Here is a table of points, one per row:
[-15  19  54 -12 -14  -8  -1  35  36  -9  39  27  34  -1 -21 -36  19  20
  45  -7 -15  -9  64  -1  59  -3  -4 -39  -5 -19   8 -20]
[  1 -13   9   7  12 -17  33   1  10   3  -9 -20 -25  -4  11   6  21  -6
  20   9  -4  -2 -14 -11  12  16   1 -15  15   8   2 -16]
[-11  -3  27   6  11 -17  20  14   2   3 -21  -7  -9 -36 -11   9  28 -35
  -6  -3 -11 -14  13   4  -4  10 -12   9   8  18 -17  -5]
[-18  18  18 -31 -45  40  -6  -5 -34 -30 -20  60   0  36 -52 -56 -57  -9
 -34  51 -32  -3 -13 -21  32 -20  79  11   4 -47 -57  48]
[ 11 -16  16  -1 -34  31 -18  28  17 -12  17  16  33  -7 -26  -6  14  14
   0 -14 -11  -5  59  23  35   2  16 -25  -1  -1   7   0]
[ 56  29 -12 -14  38  11 -17  22 -69 -13  14 -21 -23  48  53 -49 -22 -43
  35   8  10  23 -21 -31   2  18   3  -7  17  46 -35 -82]
[-12   2 -20 -10   0 -11  39  27  -2 -13   6   9   3   7  18 -11  17 -27
  -4 -34   1 -13  -3  22  -9 -12 -25  -5   4  10  27  -3]
[-44  -2  24  -8 -15 -16  11  32  26 -12 -12  17 -19 -35 -15  37 -18 -10
  27 -11 -14 -26 -22 -10  -6 -16   8  35  -1 -15   7   4]
[  3 -10 -14  -1 -13   2  -7   5  22  10 -14  -7 -10 -18  25  22  -4 -15
   7   7  15  -8 -32   0  -6  -5  13  23   4   8  -4 -11]
[ -3 -22  20 -20 -11  -9  -5   6 -15  24 -15 -16 -56  24 -27  -4 -50  -3
   2   6  -9  -3   4 -24  67   0  72 -11  62 -19 -20  55]
[-30   6  -1   6  12 -17   1  -1 -22   3  -4 -10  -4 -30  19   6  10  -1
  21  26  -3   7  -8  20  18  -8   9   4   0  -6   7 -25]
[  6 -76  45  35 -37   1 -51  56  -5 -22  -7 -10  82  27   8  18  -4  -5
  15 -50  48 -26 -47  -4 -28  -5 -38   9 -29  34 -36 -52]
[ -2  40  13  -6  -8  -5 -17  14  11  24   1  -3   9 -12   5   7  16  -8
   6  11   0   7 -12   5 -23  12  -1  16   2  11   0 -27]
[-14 -39  38   8 -15  11  -3 -13 -14 -22 -17  -7 -46 -27   6  20   1   7
  18  -2  -2 -10  10  -2 -23  13 -16  25  10  -2 -28 -22]
[ 13  43 -21   9 -20   9 -36 -34 -43   0  22   3   6 -17 -60 -14 -25 108
 -46   9  -9  -9  20 -35 -47 -13 -40  66  -3 -36  16  15]
[ 32  67 -28  14  10  16   8 -27  37 -12 -49 -60  20  13  22  37 -13 -36
 -19  20   9  -9  14  65  13 -12 -48 -53  -8 -26  34   5]
[-21  -3 -66  45 -14   9   3  34 -23 -29 -22 -21  19 -13 -10  24 -18  46
 -36 -14  57  10 -27 -24  36 -24 -43   1  -4 -14 -18  32]
[ 47   0  -4   8  24  16 -80  14   3 -55  58 -26  30  49  30   7   7 -10
  38  -1  11   1  12  39  -1  22  31 -51  -8 -38   7  -6]
[  1 -12 -19   0  -1  -1 -36  19  16   5  24 -12  34  36  36  17  25   3
  17   0  24 -10   7  49 -41  10  31 -32  -1 -14  17   6]
[-24  15  47  11  -7   5  34  -8  17   9 -15   5   2  -6 -16  -8  22  18
   4  17   3   8  30  -1 -12   3 -18  19  11   5  17  -7]
[-37 -29   8 -15 -15  -2  33  18   4  -1  -9   2 -19   7  37   3   1   5
 -10   6  11 -19 -13   2 -17   1   8  -9  -3   9   0 -21]
[ 54 -74  26  -5   9 -17   6  -5  16  77  27   4   3 -54 -31 -15 -18 -26
  -4  -1 -21  10  35   2  44 -10  16  47 -47   9 -15  16]
[  31   32  -23  -13    9  -86  -70  -70   27  -12   20   79  103  -28
  -18  -64   -2   53  -61   -2   27   30  -42  -76 -127  -34   65  -61
   33  -74   41   29]
[  7   7  25  25   9  16   0  11   3  20   0   0  15 -30  48 -18  22  -1
   6  11  -8  -6  28 -11  10  10 -20   3   4  17  -2 -21]
[ 79  55 -45 -52  38 -16 -59  -1  10 -34  -1 -37  12  47  75 -17  -6 -57
  23  -8  -6  12   9 -22 -15 -22   3 -86  37   7 -14 -45]
[-20  32  -3   7 -13   8  36  15 -27  -2 -15 -25   9  -4  -3  16  13 -18
   4  -8 -10  -4 -19   2  -9  12 -16  -6 -12 -11  36  -8]
[-14 -24 -13 -47  -2  16 -18 -18  14  23  15  17 -44  -2  23 -12  35 -33
   9   7  25 -49  -4  -3  21  -1  45  11 -26  20  28  -9]
[-16  -7  12 -10   1  -9  18  16  16  -6 -12  26 -11 -30   0  13  -3 -26
   7  -8   3 -31   6  -6  28 -10   1  54 -39  31  16   6]
[  1 -21   5   4   3  -9 -18  -5  19 -25  12 -21  -7   3  30   9  13  39
  -2  -4  -6   6   3   8 -44  12  -6   6  17  -9  20  26]
[  7  26  10 -33  28   5  11  -6 -51 -15   5 -16 -23 -12   6 -18 -11   1
   6  10  -6  19  17   2   7  -3  33   3  15 -11 -36 -17]
[ -4  60  37  37  30 -11   7  10  26  49 -11  42  -9 -20  14   6 -11 -11
  -8   3  -9  15 -18   2  27   2  -8 -19   8 -23  38 -23]
[ 42   0   8  -2 -20  13  51 -25 -21  -1  -5  41   1  68 -57 -31 -60   9
 -48  -8   5   2  12 -33 -27  22  38  30  48 -12  21  84]
[-21   1  -5   9 -17   2  -1   5 -47 -15  -4 -22 -39  -8   2  -2  23 -10
  16  -1 -30  -9  -6   4   2  28 -22   3  -1   8  -8   0]
[ 31 -26  -5  -5 -22  19  19 -12 -11  32  -4 -29 -15 -19 -17  -1  -6 -56
  -5   5  -5  -6  30  12  17  -6  16  17  -9   1  -2   0]
[ -5 -15  45  -9  12  -9  53  -1  -3 -14  -4  15 -21 -27   5   1  -6  13
 -17  -1  -9   8   3  21  -8   1 -32   6  12  20   0  19]
[-11  15  16  -1   1  -3 -11   7   4  -2  15 -26 -22 -29   8 -16  -1  14
  31   2 -27   0  17  -5  96  -5  -4 -20  12  10   8  24]
[-19 -14  24   3  -8 -13  33  25  -9  -8 -13  -9  -8   1 -18 -10  11 -12
   3  -6   0  -7   9  20  11  12  -6  -7  -4   9  -8  -3]
[ -2 -21 -12  -2  10 -30  17 -19  15 -28 -13 -33 -12 -15 -33  26  14  21
   1 -11  14 -12 -51  -1  -3  -1 -23 -17  12  33 -23 -14]
[  4   9 -41 -23 -23   5   4  -3  -8  16  35  59  18 -19 -24  -2   5  27
 -43  13  14   6   6   5 -27  16 -47  22  -2  13  14  30]
[ -6  -9  19  11 -19   2  46   6 -19  -2  -8 -15 -17   4  21 -10  -8 -25
 -12  -4  -2  17 -56 -21   3 -15  11  18   1 -10 -27  34]
[-10  68 -11 -33  12  31 -10   8 -10   1 -35 -44 -17  21  13  14  -3 -57
  13  27  11 -17  -4  12 -25 -15 -21 -17   9  19   7 -16]
[-22   6  43  34  11   0 -52 -16  40  -6  51 -32   5  14  37  -5   4  41
  20  12 -38  25  15  30  16  21   1 -31 -11 -37  26   4]
[-12  35 -87  -4 -17  -3  11 -44   4  38  -5  27  10  92 -42   8 -25  -8
   3  -1  11  17  69  44 -16  20 -33 -76 -17 -18  48  10]
[-23  -2   9  -2  -1 -39   9   4  57  -3  14 -26  14   0   1  -2  19  22
  13  17  -4  14  26   1  86 -19   5   8  33  33  14  34]
[-25 -14 -37 -16  -6  20 -11 -22 -22  23   0  14  -6  -6  24  25   0  14
   0 -11 -20  11  -2  -4   2  13 -54   6  41  23  15   4]
[ -11  -30  -29   44  -20   -3 -126  -47   19   41   31  -36  -65   26
   46   11  -13   91    2  -30   -3   62  -39   11  -15   -2  -51  101
   34  -22   28    8]
[-13   0   8  37  10  -7  22 -19   3 -15  17 -16  13 -28  38  16  22  15
 -14   2  -1   8 -10  15 -11   8   1  -4 -10  19 -32  27]
[-21  19  -8  17   0   1  35 -20 -21   9 -14 -19 -16  35  -5 -16  25  13
 -10 -14 -10   3  -6  16  -3 -10 -12  11  11   5  22  -8]
[-12   2  -2  18   3  19   7  10  21   2  -9  22 -14  -8  -6  -6  28 -15
   5  -6   6 -15  29 -18  -3   7  -9   7   3 -10 -22  12]
[ -9  -2  -6   2   8  24   8  -5   9   0 -18  19   4 -12  23  -3  14  -7
  25  -1  -4  -4  11  -2  -4   8 -15  19   3   9 -17 -20]
[ -23  -65  -17  -46   54  -37  -93  -57   85  -20   65   24   -9   31
    5   31   27  -11    4  -32   18  -16  -26  -45  -30  -48   53 -127
  -15    0  -18  -17]
[ 28  10   6  -9  41  23  24  16 -38 -18   5  28 -31   2  29 -30 -10 -24
  16  19  -1   5 -18   8  33 -22   5   1   1   5 -39 -28]
There is one direction along which these points spread out most. Take the direction at right angles to it along which they spread out most. Then take the direction at right angles to both along which they spread out most. Go by this last direction. Where along it does each point below lie, from 0 to 99? 50 is the average, and the first point above lies past it. One standard deviation of the points above along it is 16.
[ -4  13 -19  -7 -26 -14   1  -5  -9 -12   4  25 -17  13 -16  20   5   9
   3   7   1  11  13  10 -27  16  -5 -26   4   9  -2  21] -> 53
[-26   4 -13  -8  32 -11  37  -2   5 -20 -27  -7 -25 -15  15  11  13   5
  14  -6  -2  -9 -28   4   0  -9  -4  15 -21  26 -24   0] -> 45
[-23 -42  23  16 -15  16 -47  35 -65  18  25   8  41   1  17 -27   5  13
  38  37   7   4 -26  23   2  -5  48 -39 -38 -13 -47 -22] -> 54
[-15 -33  13   8  20 -10 -45 -12   6 -10  33  43  27  24 -10   1 -16  -6
 -22   9   8  21   3  45 -52  33 -17 -16 -25  -8   3   8] -> 42
[ -3 -17  -5  17 -23  -9   0   7   0  -3 -27   1 -20 -16   9   3  12   4
   8  -8   7 -11   0 -11 -21  -8 -11   5  -3   6   3   2] -> 41
[-14  -7   4   1  -9 -20  -5   7 -17   8 -14  18   6 -22  37 -10  19 -19
  -8  10   5  -1  -5 -18   4   4  -2  10   3  16  -8  -5] -> 48
[ 67  -3  -7  14 -14  12  29 -14  -4  77 -22 -10  37  -3 -43  29 -68 -51
 -56 -18   5  38  43  23  -4 -19  12   1 -66  -2  26  30] -> 66
[   4   -3  -78   14   30   30   57   15  -13  -42  -34  -84   22   36
 -104   20    6   51  -26  -11   -6  -16  -52  -32   29   -5   16   10
  -39    2  -39  -16] -> 54
[ 43   4  22  -2 -19  43  73 -45  -2  27 -21  43  -1  11 -10   8   4   0
  -9 -38   3  14 -33 -41 -16  31  37  31  30  13  36   2] -> 62
[-14 -31 -19  -6  54   4  42  51  16 -13 -38  -5  29 -33 -60  35 -15  23
   5  14 -41 -19 -20 -23  32   4  21  30 -41  19 -13 -42] -> 53
[ 63  51  -4 -18 -12   0   3 -13   7  15  12  35  19 -32 -59 -19 -25 -18
 -34   0  20 -16  58 -16 -23  -3 -34 112 -19 -35  12  13] -> 57
